One turn moves every row onto another: examples first, then more rows asked
J_304: [-10  19   3 -18  -8  15   2  -5  -4  24   4   0  -8   4   8  -4   2 -10
  14  -4  13  17   6 -19   7 -12   2  12]
J_485: [  2   6  -2  -4 -24  13 -11  -1  -1  16  -3   2 -10  -9   4 -15  10  -3
  20  -6  23   7   7 -12  -3 -22   5  13]
J_539: [-20   5   5  -9  -9   5  -4   2   9  12  14  -8   4  -2   8   4  -9 -27
  -9   8  20 -17  -3   1   2  17  -4  -6]
J_126: [  4  -5  19  11   9   9  -2  10   9 -26   4 -13  -6 -10 -17   7  -5  -3
   1   3  -3   6   7   6 -19   7 -17   1]
J_262: [-11   7  14   4   6   7   0  20   8 -23   6  -8   9   9 -14  -3  -6  -4
 -11   6   1   8   0   8   3  -2 -28  -3]
J_75: [ 12  13  11 -21  -8  19   3 -14   7  19  -3   2  -9   0  -2  -8   7   0
   7 -19  13   6   0 -14  -6 -15  11  12]
J_107: [  1 -22 -13   0  -2  -7   7 -15   2  -3   8   9  -5 -10   1  16  17  15
   4  -5   0  -9  -4   0   5   9  -4  -7]
J_593: [ 14  -3  18   0  -6   9  -9  -3   5   2  -3  -7  18 -18 -12  11  10  21
  -5   2   3  12  10  -8   8 -17   1   9]
J_463: [ -8 -10   5   4 -12   8  -9   0  12  -1   1 -14 -12  -7  12  -4  -1 -29
   7   9  24 -10 -10  12 -11   9   0  -7]
J_320: [ -3  20   1  -9 -19  11  -3  -4   7  22  11  12   2  -2  -7   3  14  10
   9 -13  19   6   1  -9   0 -21   4  12]
J_248: [-16   2  15   6  -6  15   5  -3  -8  -5  -1   5  -3  16   4   5  -6  -6
  -4   0   2 -26 -22  13 -12   4   0   2]
J_531: [-13   1   5   8  -3   6  -5  21   4  -9  -7 -12  -1 -10 -12   2  14   9
   4   1  10  14  18 -15  12 -25  10   6]
J_581: [ -2  15  11  -4 -12  16   6  -5 -17  16  -3  14  -9  -3   3  -4   5   4
  22  -2   6   8   1  -5  -5 -19   8  16]
J_761: [-17 -16 -12   3  -6 -18   2 -16   2 -11  -4   0 -14  -2   4   0  15   3
   1   5  10  -7   4  -6  18  -3 -14  -6]
J_558: [  2   6   7 -15   4  30  12  16   4   3   1   3  13  15   9   3   6   8
  12  -2  -3  20  16  -4   1 -10  -8 -13]
J_55: [-27   8   2   4 -16   3   1   4   6  -1  15   7   0  -1  -2  12  -7  -5
 -11   1  16 -28  -6  13  -3   2  -6   4]
J_642: [  9   1  22   2   7   7  -5  23  10 -14   3 -14  11   1 -14 -16   2 -16
  -5   3   5  -2   5  -4  -8  13 -12 -16]
J_768: [  1 -23 -17 -22  -2  -3   6 -17   1   2   2  -1   4  -2   7  -5   8   3
   0  -5   7 -19   9 -11  -1  11  -6 -16]
J_506: [  0 -13   9   1  -4  16  -7  -9   9  -3   0 -14  -7   2   0   6  -1 -11
  -3  -9  12 -21 -22   8 -22   8  10   2]
J_959: [-17  -9 -10 -12   7  -6  13  -7  -7   1   3   4   4  19   2   0  19   3
   8  -1   4 -12  -2 -10   4   8  -1 -25]
J_170: [ -5  -7  -1   0   1  10  -9  27   5 -16  14 -16  11 -15 -12   0 -13  -4
  -9   1   0  -2  15  -5  -6  10 -17   3]
J_641: [ -5   5  16 -10   4  14  12   9   0 -12 -15  -5  -3  -1  -4  -9   6   3
  17   7   9  10  30  -3 -11 -25   3  -9]
J_393: [ -5 -15   0  -9   5 -13  18 -12  -6 -10 -12   5  -8  -2   1 -12  17  -4
   9   6   8  -7  -7   5  11  -1   3 -19]
J_616: [  0  -2  14   3   7  13  -9  14  -5 -13  11 -13  26   6 -22   2  -2   7
  -4   3  -3  -5   0   0 -22   6 -15  -6]
J_584: [ 18   0  16  -6  -7  22  -8   1  12   8  -3  -6  10   5   6   0   6  10
  -4  -8  -2   5  26 -27   5  -1 -11  -3]

J_320 turns into J_75
J_642 turns into J_262
Now find these:
J_584 turns into J_558
J_107 turns into J_768
J_506 turns into J_539

One turn moves every row onto another: examples first, then more rows asked
J_486: [  1   0   4  11  -8  -6  18 -11  -2   0  13  -3 -36 -12  -5  -1  18  -9
  12  -1   2   0  -1  -7   6  -6  -8   9]
J_238: [-14   3   1  10  -3   7 -21  -5  13   3 -36  -3   4 -12   7   2   3  -3
  -5   0   3   4   1 -11   2   2  -6   4]
J_176: [-12  -4  -2   8 -13 -12   1  -1  -3  -2  22   7 -17 -13   2  -5  16  -1
   8  -3   1  -9  -5  -5  31   2   0  10]
J_391: [-13   7  10  16 -12  -8   4  -5   3  -1  24   0 -19 -14  -3 -15  17 -10
   7  -5 -12  -7  -7  -4   2  -9   8 -12]
J_725: [ -4  -6   0 -14  -8  19  37  -6  -2   1   5  -2  17   9   8   4  -6   7
   6  -2  -3   1  -3  11   5   0   2  -1]
J_868: [  2   1  -5  -6   5   8  14  23  14  -9   0  -3   1  10  11   8   1   6
   3 -19 -15   8 -16 -14  25   0  10   7]
J_483: [  1   1 -10  -2  -4  -5 -19 -11   5   1  -7   1  -5  -2   9   9   0   9
  -8   1   7   9  20 -12 -21  12  11  -2]
J_987: [ -6  -5   6   3  -7  16  39   0  -1   7  -3 -11   8   9  10   2 -12  15
   7  -4  -2  -9  -1   6   2  -8   0 -12]
J_293: [ -6  -7   9  -3 -10  11  32  -4  -6   2  -4   6  15  16   1   2 -12   6
  14  -4  -5  -6   0   6   6   4   7 -16]
J_116: [-16   5   8  -6   2   6 -19 -21  -7  -1 -14 -12  -8  -3   3 -13  -4  19
 -20  -7   2   1  -9 -12 -11   4   7  11]
J_450: [  9  -5   4   2  -7   4 -34  -2   2   1  -1  -7  -4 -25   1  10  -8  -1
  -6  -7  -3   1  -2  15   5   1  19   7]
J_334: [  6   2   3   0  16  13  27  15   1  -1  -1  -4 -23  18  11  10  -6   0
   4  -6  -7   5   3 -27   5   2  11  -1]
J_81: [  9  -9   9  11   9  14 -20  -5 -12   5  -7 -11 -20 -23  -3  12  -4   5
  -9 -10   3  -8   8   4  -3   5  12  17]
J_386: [  2   8   9 -14   5   8  12   9   8   0   2  -5  -8  20   2 -12  -8  -6
   5  -7 -18   6 -21 -19   8  -3  22 -15]
J_145: [  8   2  16  11   6  15 -28 -10  -6  10 -10  -5 -15 -22  -4  -5 -12 -14
  -2   3  -4  -3   1   6  -5   3  15  -1]

J_391 turns into J_486
J_725 turns into J_293
Now find these:
J_450 turns into J_145
J_116 turns into J_483
J_386 turns into J_334

One turn moves every row onto another: examples first, then more rows asked
J_253: [ 14   2   1  -9 -15   7   7 -16  -4   0  13   6 -10 -29  -2   3 -21  -2
  -5  -2 -14 -13  -3   5  -7  -2   8  -8]
J_668: [  1  14  12  -2  -6   1 -10 -25   6  17  -5   0  -5 -13  -9   7  -8   8
 -21 -14  -5   8   3   6   1  -6   5  -7]
J_466: [ 16  -1  -1 -13 -14  10  -3 -22   0   4   7   7  -7 -26   1  -6 -22  -1
  -4  -4 -14   0  -9   3   4   4   4  -8]
J_817: [  1 -10   2   7   3  10  -1   3 -18 -12  -1   1 -10  30 -14 -12  13   4
  15  22   6   4  -2  -4  -1  -5 -15   5]
J_566: [  5  -9   2   8  10   9  -1  10  -9 -21   3  -2  -8  30 -13 -16  14  12
  10  14  10   8   1  -2  -1  -2  -5   2]
J_244: [ -1 -20   4   9  15   6  -5  23   2  -6  10  -3 -11  25  -1 -16   4  12
   3  -2   7   8   0  -3  -2  -5   3   2]
J_355: [ -6 -14   2   8  11   9  -3   8 -15   2   3  -1 -16  25 -11  -2   6  -7
   5  10  12  10  10   6   6 -11  -9   6]
J_476: [-10   8  -5  -3   3  -5 -12   1 -11  -6 -20  -7  12  11   3  -5   3  -1
 -23  -7  -2 -18  10  -9 -24 -10  -6   5]
J_290: [ 19   0  -1 -13 -14   1  -2 -21  -5   5   2  15  -3 -19  -1  -1 -18  -3
  -3 -13  -5  -3  -1   2  10  11   9 -16]
J_653: [  7  18  11  -5  -5   6 -13 -19   2  10  -9  -2  -6 -19  -7  11  -9  17
 -18 -10 -11   2  -2   6  -7  -9   4  -4]
J_676: [  7 -12   1   2  16  14 -14  22  -9 -14  -2  -3 -13  19  -3  -7   6  17
   8   8   5   8  -3   2  -2  -7  -4   6]
J_951: [  1  10  14   1  -8  -5  -6 -18  11  20  -2   0   0  -8  -3   0 -10  13
 -20 -23  -7   3   1  -1  -2  -2  10 -11]
J_354: [ 22   3  -3 -13 -22   5   5 -16  -6   9  -3   0   5  -9  12  -3 -23   0
  -1 -15  -5   1   4   9  13   1   5 -13]
J_312: [  7  -2   5   4 -13   4   4   2   1 -23  10  14  10  21  -9 -25  11  10
   2  27  -7  -5  -5  -8  -3  -2 -16   3]
J_487: [ -2 -16   5  14   6   3   6  13  -3 -14  12  -2  -8  32  -9 -21  11  10
   9  11   7   1  -1  -9  -8  -3  -2   1]
J_160: [  1 -19   4   7   7   7  -9  27  -8  -4   3   0 -12  23   3 -12   4  17
  12   5  -3  -4 -10 -11 -10  -6  -5   4]
J_297: [  3  -1   7   8 -10   2  11   4   7 -24  16   9  13  25 -10 -26   9   7
  -2  22  -3  -2   2  -4   0  -3  -9   1]
J_278: [-12   3  -7  -6   9  -3 -15  -6  -3  -7 -12  -5   2   3  -2 -11   6  -4
 -30  -3   1 -13  10  -6 -24 -12  -5   9]
J_263: [ -3  10  16   5 -16  -7  -1 -16   3  27  -5   0   2  -5  -1   5 -13  10
 -13 -20 -13  -6  -1  -6  -5  -4   5 -11]
J_600: [  4 -13   3   7   3   7  -2  11 -12 -16   3   2 -10  28  -9 -17  14  15
  15  17   2  -2  -8 -11 -10  -3  -9   4]
J_193: [  2  -3   7   7 -14  -2  12  -1  -1 -18  16  15   8  23 -13 -21  12   1
   1  26  -3 -10   3  -6  -3  -4 -14   2]
J_565: [-12   0  -7  -5   4 -11 -17  -5  -4   1 -17   0   8  11   2 -15   7  -4
 -26 -11   2 -14   8 -14 -19  -3  -6   3]
J_818: [-14   4  -5  -2   0  -3 -15  -4  -6   3 -23 -10  16  16   7 -15  -1  -4
 -21  -7  -6  -9   5 -12 -16  -6 -11   5]
J_843: [  4   2   6   7  -9   0  11  -1  -1 -22  12  13  12  26 -15 -18  13   0
  -2  23   3  -3  10   0   4  -3 -11   0]
J_95: [ -5 -12   4  13   6   7   8   4  -9 -10   8  -4  -7  34 -14 -16  10   0
   9  16  11   8   5  -1   1  -6  -8   3]
J_554: [ 20  -4  -2 -12 -20   3   9 -13  -1   5  13   3 -10 -24   8  -1 -18   3
  -6  -8  -9 -14   1   7  -9  -9   8  -8]
J_17: [ 14   7   5  -4 -18   2  15  -8  -8   2   4   3   6 -12   3   7 -26  -2
   0 -16  -9 -13   6   4   2   4  14 -17]
J_846: [ -6 -16   5  13  -1   5   7   6 -13  -5   8   0 -10  31 -10 -18  10   2
  14  19   2  -2  -3 -10  -7  -6 -13   4]
J_464: [ 15   1   0  -7 -22   8  16 -12  -1   7   9  -8   0 -16  12  -2 -27   0
  -4  -9 -12  -7   4  10  -2 -10   7  -7]
J_93: [ 11   5   4  -3 -18  12  14  -9  -3   0   9  -5   2 -20   5   2 -31   1
  -2  -6 -19 -10  -2   6  -4  -3  10  -9]
J_527: [  9   3   5   2  -8   5   3   1   1 -27   7  11  14  25 -12 -22  11   9
   0  24  -1   2   2  -1   5  -1 -13   1]
J_710: [ 27  -2  -5 -18 -19   0  -2 -17  -6   7   0  11  -5 -18   7  -3 -14   4
  -2 -14  -3  -7   1   5   6   3   6 -13]
J_211: [ 20  -5  -5 -16 -22   7   0 -21  -1  11   5   4  -8 -22  10  -8 -20   0
  -3  -4 -12  -3  -6   5   2  -4   0  -6]
J_215: [-15  -1  -8  -4   5  -1 -18 -11   2   2 -15  -8   7   8   3 -20   2  -7
 -29  -3  -3  -4   4  -9 -16  -8 -10   9]
J_896: [-14   8  -6  -3   4   5 -13  -5  -5  -5 -18 -15  10   7   3 -11  -2  -4
 -25   1  -6  -9   7  -4 -21 -14 -11  11]
J_708: [  3  19  13  -2 -14   5  -7 -17  -7  16 -11  -3  -4 -15  -4  15 -11  15
 -11  -7 -17  -7  -4   1 -11 -11  -1  -4]
J_968: [ 16   4   2  -7 -17   5   4 -14  -3   5  -1   4   9 -10   5  -3 -27  -1
   1 -17  -9   0   0   3  13  11  10 -17]
J_776: [ 22   4  -1  -9 -19   1  13  -8  -5   3   4   0   4 -12  10   3 -21   3
  -3 -17  -3 -11  10  10   2  -3  13 -15]
J_89: [  7   2   5   1 -12   1   4  -3  -7 -22   7  18   8  22 -15 -17  15   3
   2  28  -1  -6   3  -4   2  -2 -17   2]
J_359: [ -4 -14   3   6   3  10  -6  12 -25   4  -4   2 -17  23  -7   1   5  -1
  15  17   1  -2   0  -2  -2 -12 -17   7]
J_573: [  2  15  15   2 -16  -2  -4 -10  -1  18  -9  -2   2 -10   1   9 -13  19
 -10 -16 -18 -11  -6  -6 -14  -6   5  -9]
J_551: [-12 -22   5  13   3   2   3  12 -14  12   8   1 -14  29  -4  -7   3  -6
  10   8   4  -2   4  -5  -1  -9 -10   4]

J_710 turns into J_354
J_253 turns into J_466
Now find these:
J_89 turns into J_527
J_95 turns into J_487
J_476 turns into J_896
J_244 turns into J_551
J_708 turns into J_653

